In the rows, 128 means zero.
Each named turn below is shown by a few rows before and after it. Which turns, in which order, take the first row of each later pair to the second? The first pair is answered.
z672 (before => after):
[132 192 135 129 200 133 161 112 149 101 210 100 127 118 150  90 158 114
 155 158  76 109 132  88 123 143 137 151  68 134] => [170 122  98 157 100 163 143  82 152 138 122 106 152 184 100  99  55  70
 120 159 110 142  99 140  90 143 130  66 131 180]
[142 130 138 137 184 120 123 148 137 137 146 116  86  98 148 128 146 129
 149 139 148 123 125  99 150 135 131 142 101 135] => [160  87 116 155 134 137 113 129 143 162  96 127  97 130 127 129  95 108
 135 140 166 134 106 129 131 134 128 100 137 156]
[115  47 122 126 136 190 110 123 141 141 108 121  89 146 128 138 125 127
 167 158 149 155  91 150 156 120 119 137 175 153] => [101  79 145 118 185 162 124 132 137 134 149 110  78 120 145 132 171 139
 179 168 145 136 109 110 177 125 126 182 144 130]
[149  91  92 120 102 152 115 133 189 160  77 111 106 130 154 152  71 136
 119 125 143 146 132 136  94 155 110  91 114 160] => [128 149 120 110 177 117 125 156 180 139 140 101  92  93 174 141 141 155
 143 138 130 113 158  86 123 164 126 153  67 124]
z186 (before => after):
[121 100 133 127 130 174 117 126 132 131 117 139 110 139 127 136 124 160
 139 101 124 148 125 153 135 117 122 115 127 126] => [151  99  97 140 116 145 129 143 153 146 103 142 105 123 130 134 117 138
 121 124 143 140 138 137 110 136 120 108 113 137]
[105 108 120 112 147 155 123 166 113 129 119 131 101 110 154 137 153 157
 131  80 114 160 125 127 137 120 105 128 139 123] => [126  94 107 126 151 147 117 164 127 151 110 128  85 109 150 138 134 143
 132 103 137 150 124 110 132 136 105 112 127 141]
[156  85 137 144 111 149 100 102 136 166  93 112 110 173 103 140  54 104
 135 153 176 149  99 127 135 109 144  98 159 156] => [162 132  84 131  53  75 153 134 132 145 103 124 174 136 105 108 112  73
  83 149 143 128 142 120  91 122 123 103 144 125]
z230 (before => after):
[141  96 150 148 172 155  94 130 132 133 135 132  61 118 152 142 117 128
 167 142 158 139 107 107 146 118 129 118 129 152] => [111 111 140 119 162 159 116 160 137 107 139 142  77  84 179 134 154 160
 150 102 108 148 140 122 132 126 111 121 118 121]
[128 147 136 120 111 109 130 110 101 125 156 103 152 138 101 118 132 105
 121 149 134 118 124 125 141 105 122 146 151 125] => [126 136 143 126 135 123 116 106 105 134 156  98 129 140 106 128 123 112
 140 154 137 122 109 115 156 106 132 145 149 133]
[182 142  78 154  87  27 160 170 142 138 116 127 171  94 127  92 165 105
  86 154 120 108 156 112  62 178  84 122  81 102] => [207 120  94 187 114  35 130 139 142 167 114 110 136 126 101 105 115  78
 108 193 176  97 112  92  83 171 104 117  90 139]
Pairs:
(two turns a pair)
[117 109 148 125 117 104 151 134 141 141 101 130 116 124 157 144 124 147
 138 116  86 123 137 124 107 159 136 145 144 115] => [131 116 143 132  94  82 152 121 134 146 100 129 135 141 130 137 118 122
 126 141 104 113 124 122 102 149 143 138 153 118] : z230 then z230
[148 124 102 138 192 185 108  98 132 124  90 120 118 119 131 142 102 127
 105  94 168 137  76 159 146  82 104 142 156 107] => [150 136  65 130 191 152 139 143 159 124  98 125 108  68 166 133 139 132
  89  89 144 128 126 140 116 115  79 146 122  97] : z186 then z672
[119 141 105 110 110 116 132 162 147 129 125 142 132 110 150 114 147 121
  99 107 104 126 146 128 103 139 106 118 122 130] => [153 127 112 136 120 107 106 126 143 159 121 123 123 140 116 129 107  88
 116 146 152 122 115 118 115 135 128 114 128 158] : z230 then z230
[ 88 124 140 105 166 177 111 141 132 116 125 130  80 118 149 136 136 174
 147 106 111 135 137 136 157 138 117 136 128 126] => [118 146  90 106 131 116 147 171 151 124 124 134 109  80 153 116 163 143
 108 124 112 118 180 127 109 157 103 131 104 122] : z186 then z186
[142  86 108 117  80 101 125 106 118 132 117 172 157 165 157  95  95 112
 110 127  78 124 119 145 135 182 124  97 173 133] => [141 135 124 109 110  64 138 110 105 114 166 173 164 139 162  84 144 106
 109 141  70  99 141 117 142 180 128 135 148 109] : z672 then z230
[152  99 119 143 142  88 146 130 120 142 153 144  98 148  91 161 110 121
 125 162 139 118 115 117 113 134 120 170 113 138] => [141 119 125 137 136  82 154 123 110 126 164 142 113 154  85 158 129 121
 118 159 133 115 114 124 119 125 125 185 117 123] : z186 then z230
[107 140 108 120  89 114 165 169 141 118 128 140 143  95 143 125 168 123
 111 106 102 141 159 140 104 133 112 130 118 113] => [117 125  94 129  63 117 160 162 141 129 104 140 151 112 132 128 146 117
 105 109 109 145 146 149  96 129 115 114 130 121] : z672 then z672
[109 114 124 137 109 158 106  94  98 145  92 135 149 158 126 127 105 117
 140 103 136 153 103 154 129 110 124 101 151 141] => [ 90 112 127 122 125 176 113 111 106 136  92 141 141 144 144 123 121 140
 149  80 122 159 112 161 128 110 116 100 144 133] : z230 then z230
